(in the rows, 128 means zero)
The rows of Y fall into a few groups, and each row is roughly a mix of its group's hidden directions.
Y (148 x 10):
[[112 162  70 112 123 141 115 158 122  83]
 [123 149  75 153  91 136 132 131 125  74]
 [ 73 116 105 138 109 120 153 157  83 152]
 [101 115 145 101 121  89 166 128 171 167]
 [ 75  91 113  99  84 140 144 117 111 145]
 [138  92  91 154 164 104 125 166 105 160]
 [147  75 134 163 153 113 152 102 147 166]
 [ 97 146  94 121  92  70 133 142 151 151]
 [167 183 117 150 127 114  77 138 133 115]
 [130 165 152 187 150 156 100 135 108 110]
 [146 119 129 165  67 122 125  96 157  97]
 [ 97  90 139 136 131 168 172 112 104 165]
 [117 118 132  64 130  86 155 122 165 134]
 [164  78 127 122  75 120 142  94 134 143]
 [126  87 138 146 143 177 169 112 102 159]
 [119 119 112  60 109  87 149 139 153 125]
 [130 134 186 160 132 139 107 132  73 112]
 [ 89 162 114 135 129 146 105 110 189 105]
 [131 172 122 177 117 164  82 127 135 108]
 [109 169 155  87 172 130 109 142 146  98]
 [120 148 155  61 168 153 109 125 134 125]
 [ 97 145 129  53 109 128 146 115 151 134]
 [153 139  89  89 109  76 141 122 156 107]
 [136 100 161 152 103  83 158  95 148 154]
 [163  89 127 154 151 185 136 110 101 133]
 [108 167 153  59 140 126 118 139 149 114]
 [120 112 176  88 127 158 154  91 159 139]
 [141 114 130 102 174 194 112 117 106 129]
 [173 150 128  99 109  98 112 165 166 103]
 [107 141 143  63 171 154 121 148 141 140]
 [189 114  87 104 168 140 141 138 123 132]
 [148 130 129 110 136  87 161 101 143 190]
 [129  96 137 132 157  90 102 144 112 189]
 [176 102  97 141 151  87 149 155 155 128]
 [107 101 104 127 110  88 179 124 167 106]
 [167 131 111  97  84 109 141 160  83 123]
 [142 167  90 152 149 117  94 174 103 144]
 [110  94 108 100 106 116 164  90 164 159]
 [ 78 125 123  73 133 103 143 148 127  89]
 [132 162 108  91 143 115 103 174 150  86]
 [ 93 147 126  83 101  88 127 173 146 131]
 [135  98 159 163 149 181 122 120 104 162]
 [ 93 125 164  88 120 168  98  89 127 116]
 [128 144 159 118 111 181 111  74 130 102]
 [133 169 152 151 124 151  98 151  76 101]
 [ 88 103 118 123 118  96 165 137 135 186]
 [142 102 120 170 132 171  92 108  92 102]
 [108 152 147  76 188 126 111 132 133 146]
 [103  99 153 110 142 165 159 129 151 181]
 [116 132 171 104 166 157 114 178 125 155]
 [137  97 135 193 135 135 168 154 109 142]
 [185 140 122  96 149 129 121 165 135  84]
 [144 154 134  76 186 114 111 157 125 125]
 [ 85 124 140 159  84 145 146  95  87 123]
 [112 126 135 114 130 187 108 112 127  67]
 [145  99 108 143 161  92 152 162 119 175]
 [157 108 126 165 161 177 132 158  94 139]
 [114 129 115 179 105 108  88  95 167 114]
 [130 148 152  69 143 102 108 134 177 115]
 [142 102 108 133 123 139 171 165  68 131]
 [ 90 133 124 176  75 131 118  90 140 133]
 [178 135 115 167 163 134  93 141 165 136]
 [182 152 135 105 159 110 100 158 149 156]
 [123 137 107  79 147 127  87  95 122  81]
 [163 156 124 100 140  57 147 129 132 123]
 [ 94 118  95  61 132 126 113 156 111 117]
 [127 176  71 119 132 144 139 170 121 152]
 [129 134 144 143  95  63 139 110 166 151]
 [136 143  85  87 137 102 132 161 173 104]
 [146 116 127  86 113  77 150 169 154 146]
 [115 100 125  96 103 120 167  86 158 166]
 [115  70 112 134 119 141 130  88 129 179]
 [135 126 163 169 149 166 114 107  91 167]
 [112 112 160 141 122 150 141  69 145 174]
 [140 175 138 128  83  94 105 106 126  87]
 [164 128 152 181 170 165 121 139 111 129]
 [130 191 160 101 100 102 143 147 149 120]
 [ 77 101 128 149  91 115 126 119 178 148]
 [115 104 159  66 155 141 160 139 145 150]
 [146 117 138  66 147 175 108 118 122 100]
 [170 156 108 142 122  92  87 137 143  85]
 [ 97  77 131  94 149 121  98  83 141 127]
 [159 127 111 157 120 169 103 174  87 120]
 [120 101 119  61 131 104 154 119 151 160]
 [137 164 109 118 138  87 112 186 139 158]
 [118 137 156  75 179 149 133 138 139 163]
 [127 112 163  83 177 160 147 117 141 153]
 [ 79 155  94 105  96 119  85 135 136 107]
 [126 110 126  88 106  82 149  90 164 151]
 [141 106 197 153 133 130 136  89 128 151]
 [ 78 125 107 134  73 113 116  97 154 144]
 [157 149 136  91 155 106 108 181 128  95]
 [ 96 126 153  72 166 143 149 139 123 162]
 [159 135 144 179 109 143  85 139  88 112]
 [156 114 184 144 130  79 126 117 123 165]
 [125 106  91 203 105 129 124 125 111 131]
 [136 101 162 132 127  98 154  79 162 162]
 [ 92 121 141 125 157 154 123 132 163 191]
 [159 121 175 125 181 173 118 123 129 118]
 [104 123 115  61 129  91 153 115 158 131]
 [ 76 168 114 109 144 171  92 128 131 121]
 [ 90 117 130 162  67 117 113 105 143 156]
 [ 99 103  85  93 115 102 159 128 130 173]
 [137 108 112 128  80  87 144  78 150 145]
 [172 124 162 160 159 157 140 152 100 159]
 [152 129 142 164  80 157 136  75 134 112]
 [124 149 163  89 166 157  96 151 117 162]
 [123 162 152 138 113 131 143 152  61  99]
 [155 142  98 153 106  84  94 140 137  83]
 [124 120 155 188 140 170 112 106 106 156]
 [105 119 103  89 115 113 150 104 192 133]
 [139 105 176 183 144 141 127  99 107 153]
 [180 142 148  88 170 128 111 133 160 112]
 [124 180  97 136  83 139 119 151 106  91]
 [137 137 128 126 182 167 138 138  80 162]
 [122  99  89  75 121 119 141 123 129 181]
 [115 109 143 200 131 161 146 132  98 126]
 [125  90 148  72 126 113 158 153 167 126]
 [142 147 141  60 158 119 137 170 123 129]
 [143 137 172  82 131 145 128 107 184 133]
 [135 137  75  99  95 102 174 136 151 126]
 [ 77 179 124 114 121 158 123 139  92 105]
 [169  99 153 164 159 173 141 128 102 116]
 [136 123 167 121 155 193 108 122 112  98]
 [142  96 151 155 114  79 153 101 139 170]
 [171 112 127 191 136 122 128 150  90 140]
 [148 104 106 201 134 155 123 108 114 138]
 [119 126  43 137 127 147 117 125 112 113]
 [124 182 150  73 113  99 122 116 149 115]
 [155 166  86 152 144 123 111 169 148  96]
 [ 83  80 144 129 109 107  85  97 139 124]
 [158  96 164 120 117 164 156  88 162 125]
 [142 102 175 182 140 137 127 108  92 147]
 [132 148 154  56 113 130 156 160 133 135]
 [ 96 170  79 102 141 140 118 145 165 109]
 [117 155 120  91 120 114 109 174 107  74]
 [148 131 110 129 110  61 152 166 152 142]
 [140  84 146 114 144  78 156 123 174 120]
 [115 144 155 107 102 114 118  84 154  71]
 [169 100 109 188 108 132 123 126  96 147]
 [ 99 122 127  87 135  85 147 137 162 175]
 [ 91 151 107 105  81  87 116 106 155 112]
 [ 65 107 137 131  86 157 122 108 104 140]
 [ 95  93  65 104 110 142 122 122 112 153]
 [137 166 120 123 106  83  88 122 144  80]
 [177 128 106  79 173 129 139 149 138 109]
 [163 146 111  88 121  82 121 174 151 133]
 [164 124  76 102 116  93 145 155 162 120]]

Each list below has one row that fits no group; the rest each fit one group, if only roughly. Name that row.
  z_587: [ 85 112 123 142  60 119 156 116 114 122]
  z_581: [ 92 167 118 130 128 136  99 155 124  67]
  z_148: [127 107 106  95 129  83 162 155 146 173]
  z_164: [ 96 180 151  97 138 140 102 147 128  86]
  z_593: [144 139 133 163  83 100 125 117 127  66]
  z_886: [137 118 164 106 188 165 135 161 117 135]
  z_665: [ 77  92 105 110 128 116 160 132 161 163]
  z_447: [156 152 107 129 138  91  84 166 166 114]
  z_999: [158  97 128 195  98 109 135 118 115 110]
  z_267: [ 85  86 143 142  85 142 160  95 115 130]
  z_13: [103 132 158  58 131 137 126 108 151 159]
  z_200: [130  70 126 176 120 124 171 110 141 143]
  z_706: [122 141  85 121 162  89 103 172 159 122]
  z_275: [158 129 116 138 179 154 114 168  90 153]
  z_387: [166 130 158  67 170 142 138 130 141 123]

z_706
  z_575: [ 76 119 137  93 149 124 148 166 113 170]
  z_770: [171 111 180 161 151 153 117 123  98 116]
  z_794: [166  88 137 158 129 117 158 106 130 181]
  z_113: [111 188 143 128 122 140 104 143 159  80]
  z_469: [152 160 101 109 170 117 128 182 107 109]
  z_383: [155  69 146 146 135 121 138 101 117 177]
  z_757: [131  69 141 128 161 154 139  98 125 171]
  z_590: [157  93 109 143  98  68 145 104 139 138]
  z_558: [137  93 137 144 154 117 160 118 138 196]
  z_230: [109 178 155 118 130 149  87 150 112  86]
  z_97: [164 135 149 183 126 123 124 149  78 103]

z_590
  z_375: [123 183 139 111 154 157 104 148  99  90]
  z_209: [ 99 122 139  96 192 125 107 132 167 144]
  z_379: [140 113  95 198 133 108  91 125 138 118]
  z_254: [143  83 119 147 117 128 149  99 124 193]
  z_115: [114 107 142 129 177 193 135 126  99 121]
  z_45: [138 106 159 194 131 140 140 113 116 169]
  z_453: [128 102 109 166 179 162 128 135 115 170]
  z_242: [107 163  82 115 111 150  86 117 123  87]
  z_788: [ 93 119  93 175 134 164 138  96 117 161]
  z_771: [128 159  98  68 130 117 116 143 139  80]
  z_408: [129 120 133  96 168 178 138 156 107  85]
  z_718: [121 141 124 176 175 166 127 163  98 130]
  z_864: [133 155 134 167 148 175  96 132 106  85]
  z_39: [180 135 119 159 139 106  97 156 167 105]

z_375
  z_709: [111 118 133 147 175 193 122 121  96 132]
  z_119: [112 121  96 124 113  66 113 170 132  98]
  z_461: [140 137  84 190 118  89 120 126 139 104]
  z_4: [ 88 100 166 100 121 154 164  97 143 149]
  z_543: [122 142  89  79 103  75 128 130 151 144]
  z_105: [ 65 137 127  71 128 135 128 138 106 107]
  z_894: [136 117 115 192  89 106 134  93 124 152]
  z_187: [147 128  89 173 144 176 125 129  86 122]
  z_6: [166 143 154 120 170 177 114 132  98 104]
  z_233: [143 103 101 146 111  77 173 107 144 156]

z_461
  z_281: [111 142 146 167  99 173 123 101 137  80]
  z_858: [142 105 152 181 146 158 136 166  99 152]
  z_256: [182 122 174 135 166 113 150 148 112 147]
  z_345: [149  92 126  77 149 110 168 153 150 149]
  z_288: [ 94 143 108  82 159 156  85 147 128 107]
  z_337: [ 88 158 130  80 101 108 143 119 171 145]
  z_291: [101 111 156  69 140 136 146 100 127 170]
  z_962: [128 187 109 114 139 139  87 156 150  94]
  z_804: [131  85  92 119  89 124 127  98 176 145]
  z_298: [ 68 157 119  97  99 122 139 125 144  89]
  z_568: [148 173 149 110 141  84 111 120 168  97]
  z_823: [144 139  86 115 159 101 162 170 126 165]
  z_299: [143 105 171 120 185 163 140 147 121 152]

z_281
  z_227: [ 85  99 163 152 128 181 129 134 105 150]
  z_652: [100 107 102 190  89 131 139  99 122 116]
  z_314: [143 159 126 100 183 114  87 152 158 126]
  z_904: [144 146 126  72 133  82 130 106 171 116]
  z_321: [127 134 115 184  96 153 130  80 100 116]
  z_792: [144 106 102 197 134 146 132 119  86 125]
  z_157: [142 139 142 127 145  73 155 176 135 165]
  z_549: [ 72 130 122 104  79 121 133 112 129  86]
  z_765: [111 122 146  61 142 113 156 137 159  98]
  z_514: [109 106 116 193 123 157 134 116 118 172]
  z_783: [171  92 153 176 125 101 150 108 151 141]
  z_983: [169 121 163 152 160 172 105  92 130 129]
  z_191: [142 122  94 114  79  70 132 119 153 144]
  z_20: [138 113 173 132 173 166 150 157  95 124]
  z_405: [117 104 127 168 153 147 153 155  99 181]

z_20
  z_612: [ 72 130 153 151 147 177 125 129  93 131]
  z_732: [133 108 132 126 108  80 139 108 158 189]
  z_720: [116 128 181 140 140 171 111  90  99 101]
  z_832: [136 140 140 114 103 157 105 105 115  57]
  z_701: [ 96 168 121  88  99 159 109  96 147 106]
  z_578: [139 109 152  91 173 161 166 126 105 156]
  z_739: [117 100 127 189 104 139 142  85 109 150]
  z_273: [170 126 167 104 156  96 141 164 163 134]
  z_278: [101 177  97  82 129 165 111 144 131 116]
  z_112: [147 152 135 150 107 121  93  76 158  89]

z_720
  z_910: [103 118 152  92 145 168 113  71 126 148]
  z_856: [131  92 137 173 112  86 141 133 123 180]
  z_898: [138  68 120 115 126 100 172 112 144 161]
  z_90: [119 147  97  68 156 134 109 150 169 129]
  z_491: [ 98 154 129  62 159 148 109 134 131 103]
  z_172: [ 96 177 163 123 143 151 114 146  91  96]
  z_917: [148 131 114 197  86 145 118 101 130 124]
  z_920: [ 80 115 146  94 133 159 131  94 102 167]
  z_406: [141 129 118  78 156  89 129 177 113 102]
  z_512: [109 109 133 113  85 118 135  55 137 129]
  z_171: [ 89 121 132  58 139 159 131 135 139 151]
  z_761: [105 169 121 106  86 117  91 121 131  81]

z_171
  z_153: [149 115 108 119 183 171 129 156 105 160]
  z_121: [104 152  75 169 128 159 116  89 130 116]
  z_811: [128  95  95 173 109 162 159  90 127 143]
  z_678: [199 109 159 130 135  95 112 150 140 128]
  z_14: [116 133  97 147 111  72  91 155 156 106]
  z_927: [155 133 136 171  68  90 116 107 138 125]
  z_223: [133  96 157 158 117 164 150  69 137 134]
  z_280: [143 150  97  76  96 125 149 157  87 135]
  z_702: [134 155 100 137 147 141  77 177 110  98]
  z_539: [150 124 107 109 106  67 138 143 152 172]
  z_160: [ 79 168 103  94  99 143 109 136 152 106]

z_121
  z_497: [117 162  90  73 115 122 102 134 128  88]
  z_784: [105 135 136 100 191 167 134 160 116 115]
  z_480: [109  91 105 136 142 190 162 108 144 114]
  z_394: [138 115 146 183  75 110 150  97 128 116]
  z_452: [159  92 128 147 134  77 155 147  99 162]
  z_133: [110 157 128  80 156 146  85 160 118 102]
  z_964: [138 148  90 122 139  84 105 188 117 119]
  z_878: [106  87 117 140  97 112 151  71 158 129]
  z_433: [107 103 131 192 138 153 108 122  85 117]
  z_26: [145 144 108 168 107  78 144 170 112 104]
  z_226: [174 167 111 177 119  98 117 143 129 103]
  z_245: [148 106 111 177 105  91 168 124 129 163]

z_452
  z_535: [102  93  96 137 152 167 151 131  91 163]
  z_217: [126 125 126 163 113  72 168 130 117 173]
  z_488: [136 164 125 116 132 148 107 149 107  57]
  z_906: [145 186 131 110 115 130 114 171 101  91]
  z_582: [ 75 117 132 109 107 178 113  97 104 109]
  z_333: [144 122 104  64 121 100 142 132 175 135]
  z_969: [ 99 158  63 103 115 107 107 140 134 104]
  z_323: [125 131  86 134 111  55 145 141 144 120]
  z_72: [ 86 162 135 126 120 145  88 143 115  74]
  z_799: [125 114 139 130 159 143 167  86 155 181]
  z_71: [152 165 144 159 163 162 105 130 115  83]
  z_961: [142  85 161  77 147 137 169 119 139 115]
  z_724: [152  76 143 161 109 121 161 117 127 174]
  z_781: [157 150 108 103 132  77 142 169 155 103]
  z_373: [134 156 128 166 127 160  98 111 112  68]

z_217
